(in the rows, 128 means zero)
Rows swapped in pairs by one turn or mirror: which row each one swaps with:
The rows were stretched afterwards, more along some directions than others.
Dis: [105 134 147 138 126 132 102 170  97 109 131 140 129 142 118 165 122 138
 111]
lizem: [107 129 118 157 144 138 115 158 104 134 157 137 126 131 113 159 122 138
 132]
gem: [126 134 132 142 155 122 122 163  77 105 148 134 133 142 129 184 126 124
 114]
gobe: [113 138 107 120 136 114 128 141 107 136 148 140 133 146 112 174  98 122
 125]
sigu: [118 124 126 122 142 124 145 156  94 137 144 135 121 147 115 167 114 132
 125]
Bovot: [134 131  98 123 168 125 105 134 110 109 138 147 129 131 135 185 111 113
 115]
Dulo: [124 129  96 135 152 148 120 170 112 140 143 145 115 135 104 160 108 121
 125]
Siru: [126 139 135 140 159 126 125 157  80 102 142 134 134 134 132 183 127 127
 112]
finu: [119 130 146 139 162 134 131 179 108 110 147 151 115 139 116 164 142 122
 128]
pok: [126 133 123 145 154 126 122 151  76 110 150 140 137 140 129 187 128 131
 114]
tiz: [132 113 113 122 157 124 109 150 128 104 146 160 123 145 121 159 134 124
 125]
Pevi: [123 120 117 129 152 124 120 157  84 131 141 146 131 128 138 156 115 125
 125]
Gavaf: [117 123 124 117 142 146 107 158 104 116 121 146 124 135 126 154 119 141
 113]
Fele: [127 133 100 115 180 146 118 155 120 116 142 163 131 130 116 154 116 112
 123]
nefod: [108 129 113 116 152 132 123 130 130 110 146 142 112 150 122 149 122 140
 123]
Kal: [ 79 129 140 136 150 156 134 152  99 128 133 137 136 127 115 155 113 128
 107]
bafe: [ 99 121 129 144 149 113 122 149  88 131 157 152 146 142 118 164 103 114
 127]
Kilu: [114 124  95 112 148 134 122 119 115 122 147 141 119 147 128 150 118 141
 123]
Zefa: [128 133 126 141 162 133 132 156  84 108 147 143 140 136 131 182 133 125
 119]
nekig: [129 131  99 133 163 130 100 130 115 110 132 145 127 128 139 184 114 123
 122]
Telab: [138 135 104 126 175 124 109 122 115 106 138 147 127 129 137 182 114 120
 120]
Los: [113 132 145 117 144 131 121 141  93 120 132 155 156 141 121 155 114 132
 123]
netu: [114 123 102 130 144 124 111 157 125 105 159 150 125 142 107 154 119 116
 114]
ganaf: [101 129 124 139 126 129 113 147  97 122 122 125 113 138 142 165 124 150
 127]
peb: [123 119  96 108 147 139 123 141 108 110 146 150 128 138 123 179 124 128
 120]
fef: [132 128 138 147 157 120 123 155  72 112 147 141 128 141 129 186 126 126
 116]
rikad: [140 113 109 134 160 124 132 158 118 121 161 143 109 138 108 157 126 117
 115]
Rotog: [114 121 101 134 160 145 121 124  96 135 144 146 137 138 110 163 102 128
 103]
difa: [103 126 112 113 159 137 120 125 122 111 146 146 117 149 123 145 121 140
 118]
rapo: [ 95 128 133 146 139 149 116 156 100 143 137 148 147 129 109 154 120 121
 111]
Febud: [113 113 132 137 158 143 107 143  92 108 138 148 134 143 127 169 120 142
 130]
rarib: [ 77 129 135 126 161 156 137 157 101 124 133 131 132 133 111 147 105 120
 102]
zif: [123 126 127 139 128 137 116 178  93 132 141 152 110 136 124 172 138 136
 126]
vokud: [108 129 101 120 155 139 113 116 132 113 146 147 120 146 123 145 121 150
 128]
farem: [ 88 121 137 136 152 157 127 152  96 127 130 129 130 132 116 149 111 127
 105]
ros: [140 128 103 129 173 129 109 138 110 111 137 145 126 128 130 182 111 113
 114]
vefev: [135 128 110 131 167 122 103 126 109 108 131 144 131 128 143 179 116 122
 125]
sive: [114 127 123 125 118 105 114 150 109 118 141 130 118 143 135 172 118 133
 130]
ronil: [138 130 120 136 161 121 125 146  82 106 152 139 139 139 127 179 127 124
 113]
kura: [117 135 132 116 138 127 127 151 129 111 133 137 129 144 113 153 120 130
 130]
vaneg: [110 120 125 128 158 127 131 166  80 127 144 150 153 142 119 159 112 115
 124]
Bidi: [126 125  92 135 143 136 103 134 132 126 160 157 115 126 118 167 132 135
 124]
noti: [117 134  93 130 135 128 107 135 135 129 147 142 123 148 119 143 127 142
 140]
rilib: [ 80 131 138 127 157 156 134 158  92 126 131 137 141 130 115 151 103 120
 101]
bagad: [118 123 118 129 146 129 119 148  88 125 156 144 150 142 105 163 100 119
 102]
fase: [136 133  92 122 163 129 109 142 108 110 133 141 122 129 134 179 109 115
 116]
voton: [135 133 127 137 153 118 122 158  75 107 146 138 130 139 137 185 130 129
 119]
vetaf: [134 130 101 129 174 139 104 130 119 105 130 153 131 126 142 177 121 122
 125]

vefev is swapped with ronil
difa is swapped with rarib
gobe is swapped with Dis
Bidi is swapped with lizem

Rows swapped in pairs by one turn or mirror: which row each one swaps with:
The rows were stretched afterwards, more along some directions than others.
Nikek: [143 151 115 144 137 131 145 129 140 124 119 103 143 166 111 136 108 150
 140 125 141 125]
Ras: [142 146 129 115 139 112 125 137 140 121 123 125 102 131 118 107 105 137
 143 136 158 124]
mun: [129 138 128 134 126 124 122 135 136 136 118 128 119 117 125 126 145 118
 120 131 151 150]
gevos: [135 125 140 137 124 117 137 124 134 119 124 128 136 128 129 126 136 126
 128 138 158 137]
Pip: [132 120 129 143 128 130 147 124 111 123 120 140 148 122 116 117 147 140
 114 112 141 100]
pata: [139 144 131 111 145 111 124 140 142 121 120 125 103 129 121 105 108 143
 140 135 159 122]
Pota: [141 125 128 135 130 147 129 131 126 114 119 123 134 138 118 144 139 111
 116 111 122 122]
ruvem: [142 145 129 141 133 101 136 125 135 127 110 114 124 141 110 105 101 146
 135 130 149 136]
Gul: [138 140 136 131 111 128 145 135 115 147 122 128 129 131 114 117 138 124
 123 117 154 133]
fozu: [144 130 143 127 127 111 139 124 120 131 118 116 129 136 121 121 115 125
 123 116 133 122]
gofa: [134 122 130 144 144 129 128 122 130 120 138 112 151 129 110 123 136 135
 121 115 132 121]
kose: [148 139 127 154 128 139 150 123 123 139 124 117 148 146 115 125 128 136
 122 122 133 133]
dilu: [140 147 126 123 129 145 134 135 124 125 113 128 119 147 113 128 131 119
 136 118 158 123]
rufe: [144 143 122 122 141 124 115 128 145 131 131 110 119 140 109 138 107 120
 139 135 119 135]
Subig: [141 135 125 109 139 120 119 126 138 126 132 113 115 140 108 126  99 131
 140 128 125 123]
Vofud: [144 137 124 138 140 149 158 133 126 111 128 133 145 148 114 133 128 146
 135 118 136 107]
Pefu: [126 127 120 120 126 110 127 126 127 113 126 118 108 138 120 102 115 131
 134 128 145 122]
saduk: [134 128 129 145 122 123 145 120 114 131 134 129 158 132 114 111 132 145
 127 110 149 110]
Vivol: [147 148 129 121 117 121 148 134 116 131 123 133 137 150 104 118 113 135
 132 111 149 115]
boseb: [134 133 129 120 142 120 131 134 143 113 129 106 127 137 136 131 123 150
 128 139 142 118]
lis: [136 143 131 135 126 127 130 137 154 145 129 125 140 134 125 133 135 137
 129 143 155 147]
Dup: [140 135 136 120 126 109 127 125 135 131 118 112 112 139 130 100 107 138
 131 136 147 141]
nid: [129 142 126 112 128 137 119 132 129 140 115 122  98 132 113 122 118  99
 130 114 147 131]
dif: [132 125 139 123 134 143 132 124 140 137 123 141 136 113 128 130 139 124
 127 126 130 134]
Mori: [137 129 133 133 128 130 146 123 128 120 102 135 133 132 112 125 137 122
 127 118 142 126]
Nifo: [140 141 131 108 121 117 129 136 131 139 120 103 116 148 126 132 111 128
 127 127 153 131]
nimom: [137 120 136 130 134 134 122 120 129 135 135 112 120 124 114 124 129 120
 135 126 113 132]
Pevun: [120 118 133 123 136 128 123 130 138 130 115 125 123 118 129 120 130 124
 124 131 136 139]
rini: [125 125 123 129 133 155 130 115 119 121 133 124 126 131 109 124 133 115
 137 107 113 118]
visus: [131 131 132 120 131 131 120 126 144 137 122 123 108 130 128 136 129 123
 137 145 145 139]
Taga: [145 136 120 136 135 147 150 131 127 108 133 128 140 148 112 132 122 144
 138 122 136 108]
mivo: [144 137 126 151 131 135 151 123 127 137 124 120 151 146 124 126 131 139
 119 124 136 130]
Gos: [130 125 123 118 133 122 126 127 125 115 134 114 134 136 123 116 127 137
 130 122 159 101]
vames: [135 134 127 111 135 137 125 139 133 132 124 133 143 124 131 126 141 139
 119 115 148 107]
Zap: [146 140 137 123 124 116 126 125 131 133 120 108 111 144 121 102 104 135
 136 133 142 141]
Tefug: [129 145 126 140 135 123 143 143 129 123 107 111 141 133 117 116 126 146
 111 129 147 126]
liluv: [132 116 131 138 130 134 147 127 128 111 137 124 143 132 131 122 130 161
 124 130 143 119]
Siseg: [139 149 137 138 147 136 139 129 133 121 113 110 135 152 116 129 115 128
 136 125 119 122]
Vusar: [145 149 126 121 116 125 145 132 115 125 122 128 133 151 101 118 110 128
 133 110 140 116]
Lelev: [145 136 125 118 141 123 116 126 144 130 134 112 121 140 110 135 105 129
 142 135 121 131]
zib: [134 127 132 126 122 116 115 125 147 131 134 110 125 133 130 129 120 139
 141 148 148 151]
bodel: [134 122 126 137 144 144 127 120 128 116 120 125 125 122 108 124 133 120
 130 121 125 124]
pape: [134 142 142 128 131 108 153 130 124 124 117 129 127 129 128 106 122 142
 126 125 158 118]
liti: [151 150 130 124 122 120 145 136 123 129 123 131 139 153 110 131 115 135
 129 117 148 119]
Gubu: [141 147 129 143 136 102 139 127 139 125 109 112 129 143 111 108 102 148
 135 129 148 135]
mopa: [138 141 142 120 135 107 129 134 133 127 128 126 116 134 136 106 115 149
 135 132 169 121]
dok: [132 134 118 153 132 125 142 125 135 128 127 128 134 138 123 135 137 122
 126 134 140 137]
Rul: [130 131 126 136 136 139 139 138 123 129 116 132 155 138 128 134 147 131
 114 110 145 110]
mak: [134 143 114 124 150 136 123 130 144 137 113 117 126 137 113 141 134 119
 131 122 145 116]
gub: [139 146 142 120 119 124 134 131 128 127 126 119 126 152 116 118 122 126
 136 119 165 138]
peti: [145 149 115 143 134 135 144 127 136 123 121 105 141 168 110 138 108 147
 141 126 138 126]
Div: [134 123 130 145 135 132 141 123 127 124 137 131 162 128 111 111 137 148
 123 111 126 103]

Vivol is swapped with Lelev
peti is swapped with ruvem
boseb is swapped with pape
Zap is swapped with kose
Vusar is swapped with rufe

Rows swapped in pairs by one turn or mirror: which row each one swaps with:
The rows were stretched afterwards, more along some directions than others.
begom: [135 147 124 115 128 153 142 126 137 137 122 134 137 134 128 128 131 120
 134]
zub: [118 115 135 149 129 123 118 128 111 111 126 126 125 119 134 123 118 138
 126]
gotez: [116 111 109  99 160 131 145 122 150 130 133 122 129 114 125 120 136 123
 121]
Zigu: [128 121 112 123 137 118 120 124 126 130 122 130 117 110 110 121 126 134
 127]
fure: [131 107 112 131 140 133 144 120 131 121 118 123 118 119 125 122 135 141
 127]
voses: [124 134 146 150 113 148 123 120 120 136 122 139 124 129 126 113 140 139
 143]
fogig: [123 127 128 110 145 141 132 129 138 131 128 117 121 126 102 129 141  98
 135]
Laruf: [140 124 129 127 130 135 150 137 118 117 112 132 126 128 127 114 128 147
 127]
zok: [120 140 150 131 130 132  95 120 126 137 146 130 133 119 107 127 138 114
 132]
Zolek: [141 133 119 115 120 122 136 128 129 134 121 131 134 136 142 137 121 124
 113]
nilum: [131 134 131 135 127 158 131 125 130 135 118 143 130 132 134 116 128 139
 139]
fude: [137 128 119 115 135 138 131 133 151 129 127 120 129 131 119 132 130 128
 130]
Zoz: [112 145 152 106 125 123 125 134 145 141 140 119 130 137 119 142 123 119
 132]
keto: [126 129 138 119 128 104 136 138 124 114 124 120 119 126 118 129 119 130
 125]
kopu: [124 126 116 113 143 125 159 131 138 129 111 131 123 123 128 122 132 142
 139]
saket: [144 126 130 131 130 130 150 125 135 127 123 124 123 132 124 116 137 128
 132]
Dip: [146 120 131 155 125 143 123 124 109 127 114 139 119 122 137 111 128 136
 125]
fupiz: [125 142 135 112 128 142 125 122 154 143 134 130 134 130 115 138 139 103
 131]
Sikof: [105 137 150 131 129 144 118 128 118 139 126 123 125 141 133 127 130 108
 141]
bip: [100 143 140 118 133 133 109 120 144 148 135 127 126 127 115 127 133 118
 145]
kivil: [100 136 159 138 126 157 103 131 126 137 138 121 133 117 118 128 129 118
 136]
Pog: [126 147 143 133 126 146 117 130 133 140 139 133 145 137 136 140 130 106
 129]
tivi: [123 120 115 131 137 118 118 137 114 110 140 124 134 131 137 136 122 125
 107]
pon: [112 123 124 115 133 127 133 131 128 122 141 116 129 128 121 127 120 131
 118]
gapid: [114 133 130 101 135 138 126 125 160 143 139 114 134 132 118 144 145 106
 138]
nemu: [105 113 112 120 149 136 132 116 150 137 127 130 119 113 132 126 136 125
 135]
pifor: [120 108 122 137 138 126 125 132 103 108 129 128 128 121 140 117 115 146
 111]
Sekeg: [123 144 134 106 127 133 127 136 148 141 137 129 137 129 126 139 126 118
 121]
navud: [133 136 136 112 127 119 137 130 135 136 124 123 122 151 120 133 131 108
 141]
ribe: [136 129 127 108 139 106 139 140 115 120 128 114 123 133 119 127 121 125
 110]
lin: [121 134 147 145 123 134 135 143 116 124 117 132 125 132 137 124 128 138
 132]
resa: [113 131 122 120 135 124 101 121 143 141 143 135 129 119 124 132 134 122
 129]
Teg: [125 116 140 161 128 134 121 119 112 123 130 130 122 123 139 111 128 133
 126]
leb: [116 118 148 143 138 145 115 124 128 131 131 124 135 111 140 117 137 122
 117]
Kipar: [140 128 135 129 127 126 146 129 127 119 116 125 129 126 124 122 136 130
 134]
Lozuz: [131 119 110 139 133 135 128 127 114 116 127 140 136 126 146 131 118 136
 114]
salo: [124 132 154 137 123 135 108 130 104 120 124 132 127 125 125 116 128 129
 128]
dopof: [116 121 148 141 139 127 107 123 107 127 133 125 120 117 108 112 132 108
 132]
sugu: [138 127 143 156 118 127 110 133  94 121 123 136 121 132 135 122 119 134
 115]
Dov: [138 114 107 102 147 116 149 130 132 124 125 115 123 125 130 124 124 124
 110]
bubi: [134 135 148 152 116 117 107 126  99 115 127 136 128 127 130 120 124 129
 124]
tidil: [133 132 142 142 122 150 142 132 102 121 116 124 134 130 137 116 118 143
 120]
fati: [117 128 138 102 138 120 128 144 120 113 130 113 124 124 109 127 115 127
 118]
vove: [134 139 117 110 124 129 128 131 139 134 129 130 131 129 119 139 127 106
 128]
dazab: [106 125 122 122 134 118 115 119 138 141 127 132 119 119 129 128 135 115
 141]
Rine: [106 122 121 114 152 122 126 122 164 145 137 124 123 121 121 137 145 111
 145]

Sekeg is swapped with resa
Zoz is swapped with zok
Teg is swapped with saket
Laruf is swapped with pifor

